The same turns and mirrors carry the whole set onto itself, and each row onto the other rows of its family. Which rows share a family with each named row? Give them in list order.
These 16 rows form 4 families of 4 rows each.
k645: [ -4 -22   3  -8  -1 -33 -23  -4  26  -9  16  10  20  19]
k304: [  1 -62  -8 -14  11 -10  -8  -6  10 -14 -16 -15  -2  24]
k907: [  1  -8   8 -15  -7 -21 -18   4  20   3   7  14  28  16]
k715: [-17 -27  17  -4   4 -18   6  -6  13 -16  14  16  17  15]
k590: [-16  -4  12 -15  -5 -23 -19 -12  19 -13   2   3  11 -11]
k583: [-11 -33  -8  -4  -1  12  -3 -11 -16 -10 -33 -14  -2  34]
k796: [ 20 -36  -4 -11   6 -10   0 -15   1 -13 -39  -7 -13  18]
k172: [ 15 -42   0  -5  -7   9 -17 -23   1 -12 -29  -5 -11  27]
k663: [  8 -32  -9 -23  14  -7 -22  11  -4   2 -25 -36   2  19]
k596: [-23 -12  12  11 -13   6 -13 -12  10   3   2  -2  19   4]
k567: [ -4 -25  -9 -43   8 -19 -16  -7  -8 -23 -30  -7  -9  15]
k148: [  4  -5  18  10   1 -13  -5   4  17   3  -2 -15  34  19]
k527: [-14  10   4  -5  10 -16 -13  11  -3   6   2  -7  25  12]
k23: [  4 -14 -23 -16   3 -16 -25 -17   5 -13 -36 -25  -9  14]
k691: [  3 -22 -28  -9   3 -11 -19  -7  -4  -1 -34 -11 -19  23]
k408: [-11  -6   0   4  -7 -17   2  -2  28   0  -2  -1  37  20]

The rest of the family of k715: k583, k567, k527
The rest of the family of k663: k304, k590, k596
The rest of the family of k148: k645, k172, k23

The same turns and mirrors carry the whole set onto itself, and each row onto the other rows of its family. Which rows share a family with each named row? Give them in list order.
These 32 rows form 4 families of 8 rows each.
k895: [ -7  21  -7  -1  31 -18  -4   2  10  15   4   1 -21 -34  14   3  -7  10
  19  -7  16 -11  -2   3]
k409: [ -8  31  -1  -6  29 -10  -9  14   5   9   3  -9 -21 -24  13   4 -20   6
  31  -3  -4  -5   1   0]
k143: [  5   5  -2  -1  14 -26   7  -7  20 -17  -5  19 -13   2 -18  14 -17  -1
  22  16  32  -5 -17 -31]
k565: [  6   5  -3 -11  19 -37   9   5  19 -14  -7  21 -25   1 -25  18 -19   0
  22  19  17  -8  -5 -21]
k138: [-24  -6   6 -29   4 -20 -10  -2   9   3  12   8 -29 -18 -32  18  24  11
  10  10   6  -6   8 -10]
k533: [ -2  13   5   6  19 -25  10   4  18 -21  -4  11 -16 -10 -30   9 -21   1
  18  24  26 -10  -9 -35]
k87: [ -5  30   1  -3  31 -15 -11   9   0  13   6  -2 -24 -22   4   0 -14   4
  18 -24   5  -5  -6   0]
k337: [-20  19   1  -1 -30  17 -18  16  -7  12   5   3 -15 -16  -1  -7  15   6
   7  -6  -3  11  12   2]
k349: [-16  -1   3  19 -10 -23 -17  10   5 -13  17  20 -17 -23  -7  -8   1  -1
  -1 -13  -3 -16 -21 -35]
k458: [ -2  28  -6  31 -11  -2  -3  17  -4 -12 -12   3  -5   3  16   1 -27  -7
  17  -2  15   7 -11 -15]
k117: [  0  26  13 -10   8  -5  -3   6   0   1 -19  -7 -18  20  -4  31   0   9
  20  26  18   7  11   8]
k134: [-22   1   3  13 -27  -2  -4   2   5 -22  -9   5  -5  14 -27  18  18  -3
  -1  20  13  11   8 -31]
k826: [ -7  24   0  23 -15 -16  -4  16 -10 -15 -19  -9  -4   2  10  -9 -26 -16
  28   8   8   3   1  -9]
k212: [-32  16   3   4 -22   4 -17  23 -17   8   5  -9 -21 -17   3   6  13   9
   5  -7 -10   6  13   5]
k231: [-12  22  -4 -18   4   1   5   4   1   5 -18  -9 -15   8  -8  27  -6   7
  28  23  24  14  18   9]
k405: [ -6   4  -1   3  23 -40   7   0  11 -20  -5   7 -17   0 -14  26 -20   1
  22  13  23 -12 -16 -28]
k229: [-14   2  12 -29   4 -15   5   3  17  -1  16  15 -23 -19 -28  20  21  21
   8  -2   5  -5   9 -11]
k190: [-24   4   9 -20   8 -20  -7   3   7   8  18  10 -31 -13 -20  16  24  32
   5  -9  -2  -4   2 -10]
k398: [-26  -4 -12  12 -15 -16  -9  10   3 -11  17  19 -14 -35 -11  -9  -5  -2
   7 -17   2  -8 -12 -36]
k834: [-24   9  -5  -5 -24   3 -21  13 -14  13   1  -2 -16  -4  15  10  16   3
   8 -15  -4  11   6   9]
k401: [ -4  19  -8  22 -15  -1  -6  14  -1 -16 -20  -1  -3  -3   4   3 -29 -24
  22  18  22   1  -4 -17]
k956: [ -3  21   0 -23   1  -8  -6   6  -2  -6 -12   2 -25  14  -4  25  -9  13
  18  15  29   8  26  11]
k669: [-24   2   0  25  -7 -15  -5  10   7  -4  12   9  -8 -30 -10  -6   3  -7
   8  -5  -8  -7 -28 -38]
k326: [-20   0   8   4 -37  -5  -7  15  -5 -24  -6   9 -13  19 -29  17   2  -3
   8  14   5  11   1 -30]
k489: [-10  32   3 -23  -2   3   2  14  -1  -1 -11  -1 -10  21 -10  22   7   8
  18  14  24  12  22   3]
k757: [-13  20 -11  33 -11  -7 -16  14 -12  -7 -18  -5 -12   4  14  -2 -25 -15
  20  11  17   4 -13 -15]
k240: [-19 -10   2   8 -34 -11  -4   4   0 -18  -4  19 -14  10 -29  17  15   0
  -4  12  23   5  -4 -28]
k261: [-18  -2   2 -21   8  -8  -9   2  15   7  18  19 -30 -18 -25  27  21  23
   0   1  14  -5  -4 -18]
k103: [-16  -9  -2  25  -4 -26 -12   2   6  -8  11  11 -23 -35  -6  -2 -12  -2
   9  -6  -3 -11 -25 -29]
k252: [ -4  20  -5 -11  21 -21  -7  14  -1  13   7   5 -27 -30  11   2 -23   9
  29  -9  10 -13 -12   4]
k96: [-21  -8  -1   7 -38  -7   0   5   4 -21  -6  11  -8   7 -20  19   9   2
  10  32  16   5   2 -25]
k40: [-32  17   3  13 -25  15 -21  12 -15   6   5  -9  -9 -15  10   2  13   6
   5 -10   4   7   2  -7]

The rest of the family of k834: k895, k138, k533, k458, k117, k398, k326
The rest of the family of k229: k143, k349, k134, k212, k231, k757, k252

The same turns and mirrors carry the whole set onto itself, and each row onto the other rows of its family. Which rows share a family with each named row? Give them in list order.
These 15 rows form 5 families of 3 rows each.
k622: [ -9  -4 -18  18   4   1   3 -15  17  25  15  18   2 -15  12   0  -5   4
  17 -25  -7   8   6  -3 -12  -5  -5 -30 -15  15   1  21   7  13   0 -22
 -12   5 -10]
k708: [ 16 -18  -3   6 -13  -7  11  10   9  -9 -18   9 -29   6  -4   3  -5  13
  23  19  -2 -23  11  -2  -9   5  21  -5  -6  -2   1 -36  -1  -5  -2   6
  -7  -3  10]
k323: [ -3  -3  12  11 -11  -1   7 -14  13 -15  10 -24  12  12  -1   2 -24   6
   7   4 -13  21  -3 -17  27  10  -5  14   0 -27  31 -13 -11 -14  -8  -3
 -15 -20  16]
k769: [  1  -5  11  16   4  -7  -7 -15  16   4  31 -14  34  -3   9  -2  -2  12
  18 -13 -17  21 -18 -10   1  -5 -12  -2  12 -16   4   9 -11  -6 -24   6
  -5  -7   5]
k969: [ 15  -1  -7   3   6  21  -3  25  -6   6 -13  21 -25  12  -7   4  -2  -3
   5  12  10 -26  12   8  -8   3   0  16 -17  -8 -11 -21  -4 -11  -7   0
   5  -1   4]
k403: [-14  19 -16  13  21  13  -5 -10 -14  10   6  17 -16  -4 -17  -5 -10 -19
  -9 -14   9  10   5   7  14   7 -10  -1 -22  -4   0   3   6   7  12 -26
 -23  -3 -14]
k414: [-17   7  11 -19  15  -5  21  -7   1  25  -7   4 -14  -6   4   3   3   1
   2 -24  -5  21  -9  10   5  13   8   0 -12  17   0   4  11  13  36  -7
 -13  13 -16]
k144: [-10   8  -7  -1 -22  -4   5 -11   9 -28   7 -10  29   0  11  -4  -3  11
 -13  -6   0  24 -10 -10  16   2 -19   6   4  -4  25  17 -10 -20  -7   8
   5 -23   8]
k828: [ -8  17 -18   6  -9  -7  10  -6  -3   9  -8  17   0  -9   6 -11  -1  -4
  -5 -17   3  12   4  -2  -3   7  -1 -15   3  38  20   9   6  15  35  -3
   2  -3 -20]
k45: [ 17  -8  -1   6 -11  -4  -7   6   0 -28 -11  12  -9   6   8  -1  13  22
   4  24  -3 -25   1   0  -7   6   1 -11   4  19   5  -8  -3   4  -2  34
  14 -11   6]
k825: [ -8   9 -19  13  -5 -13   3 -11   2  18  -7  -1  -9  -9  -5 -16 -10  -6
  -1 -12  -7  12  10  -2   8   8  10 -14 -11   7  13  -9  -2  14  32 -38
 -33   0  -6]
k162: [-15  -4  17 -27  -3   1  14  -3  16  -8   4 -21  12   1  16   8   5  19
 -12  -7  -8  25 -14   9  21   7  -9  24 -16 -22   3  13  -7 -18  -6  -3
  -6  -3  14]
k569: [  7 -18  24 -17  11   7   0   0   5  -8 -10   5 -28   8   8  14  14  26
   4  20 -12 -22  -6  11   3  11   6  -3 -21   4 -12  -3   5  11   4  21
  -5   6  12]
k777: [ 18 -14   4  18  -2   3   3  16  27  13  14   8  -2   1  18   8   4  18
  23   6 -11 -18  11   4 -19  -3   7  -6  -2   6  -1 -10  -5   8 -22  10
  24  10   2]
k615: [ -2   6  11   3  20  11  -7  -3 -11  -8   9  -2  13  14  -7  -1 -13  -6
  10  -2   1  15  -7   1  25   8 -15  33   4 -32  12 -10  -5 -28 -17   2
  -2 -21  -1]

The rest of the family of k708: k323, k825
The rest of the family of k828: k144, k45
The rest of the family of k769: k622, k777
The rest of the family of k162: k414, k569

